128 stands for zero in the data rows.
Some points, one per row:
(109 140 102 128 191 169 111 73 132 61 123 126)
(117 107 115 118 111 150 129 77 150 66 149 131)
(18 143 180 218 178 190 142 154 64 146 63 125)
(137 106 118 133 111 136 137 73 157 67 148 132)
(123 230 126 166 87 66 130 166 79 166 66 130)
(237 90 118 35 141 149 131 158 60 158 70 133)
(153 173 64 149 210 94 125 147 67 139 67 126)
(161 109 140 131 103 104 136 180 74 167 65 133)
(90 137 150 147 144 142 126 73 77 63 82 135)
(135 102 141 121 97 115 134 255 76 255 68 132)
(143 121 140 122 113 106 133 157 65 154 69 126)
(148 123 142 86 128 144 132 237 72 229 67 126)
(106 110 120 114 138 137 124 191 56 205 69 125)
(238 92 129 35 116 130 139 197 58 173 60 124)
(197 75 127 151 104 60 148 76 255 69 255 128)
(120 141 168 141 117 122 132 245 66 245 67 125)
(145 155 82 122 177 115 131 71 195 76 205 146)
(209 110 143 74 132 147 136 220 68 215 72 136)
(105 134 114 110 155 150 116 64 59 74 58 111)
(177 109 140 67 122 142 124 234 79 242 67 130)
(123 132 97 120 158 119 130 71 178 78 174 125)
(250 90 127 29 140 148 126 132 83 131 71 129)
(132 139 143 121 101 110 121 117 74 112 65 124)
(117 134 127 112 154 146 128 75 60 73 71 135)
(116 230 110 166 81 59 131 184 82 186 68 119)
(114 135 144 115 95 115 136 255 66 255 70 132)
(124 123 133 132 97 109 129 73 116 82 128 129)
(131 146 143 137 124 128 139 209 60 206 70 130)
(131 133 142 124 114 124 120 189 60 191 77 135)
(249 88 140 35 150 155 142 129 80 118 58 117)
Then 12 other points, each followed by its number:
(138 157 59 154 232 107 135 219 72 223 87 134) 0
(129 133 136 117 111 121 126 211 74 207 81 128) 1
(107 130 98 126 185 165 117 71 133 73 127 122) 2
(167 116 137 78 126 135 135 73 255 64 255 117) 3
(128 186 131 138 105 94 126 67 117 63 128 141) 4
(215 87 147 162 104 47 134 74 255 66 255 129) 5
(126 137 156 150 109 104 107 59 255 70 255 118) 6
(126 227 123 166 86 66 124 167 71 162 67 136) 7
(127 249 98 164 77 48 115 125 75 112 70 131) 8
(0 98 134 198 139 206 140 150 78 125 73 136) 9
(114 131 162 95 145 107 143 99 62 89 75 128) 10
(180 95 140 141 105 89 123 57 255 66 255 126) 11
Which three of these numbered points are nearest to each point below, looking only along the 3 directions in which the first points spread most? Their numbers follow each, nearest first.
(126 138 153 98 98 124 127 99 74 107 64 122) > 10 2 8
(140 133 147 124 120 123 126 85 57 93 73 135) > 10 2 4
(148 92 133 128 100 97 130 62 255 73 255 135) > 11 5 3
(121 232 122 159 106 83 112 84 67 85 83 135) > 8 9 4
(0 112 142 206 151 191 121 122 72 129 76 123) > 9 8 7
(142 144 146 111 103 110 127 109 69 105 54 128) > 10 8 2
(140 157 42 146 212 88 121 156 74 168 77 128) > 8 0 7
Now 12 new points, numbered from 0 again:
(122 225 120 164 103 73 130 98 63 96 63 124) 0
(67 121 142 134 131 148 126 68 132 79 152 125) 1
(133 237 125 175 99 77 135 106 65 108 76 138) 2
(127 113 123 115 92 107 117 255 82 255 68 117) 3
(204 100 134 45 139 139 126 255 79 255 70 121) 4
(22 109 145 165 132 175 123 72 236 62 229 124) 5
(114 65 61 126 111 178 130 79 255 73 255 141) 6
(133 146 160 181 122 103 132 83 234 63 222 140) 7
(123 131 158 123 116 130 118 151 83 160 82 134) 8
(57 119 161 169 144 154 129 76 155 64 150 132) 9
(120 114 130 105 121 140 119 223 70 252 84 140) 10
(140 151 152 228 102 70 134 89 169 66 163 127) 11
Which three of these numbered points are nearest to each point below, looking only along the 3 directions in which the first points spread most? Their numbers follow each, nearest first.
(103 118 134 106 118 139 126 158 74 154 66 126) > 8 2 0
(128 156 164 184 127 104 123 64 114 76 106 120) > 1 9 0
(38 108 135 149 119 174 124 75 150 71 148 125) > 9 1 11
(44 132 161 165 141 156 129 77 177 62 181 130) > 9 1 11
(156 122 156 112 110 118 133 65 255 59 255 140) > 6 7 5
(58 141 156 155 153 160 125 81 181 64 176 134) > 9 1 11
(0 83 138 242 145 231 121 215 72 221 71 119) > 2 0 8
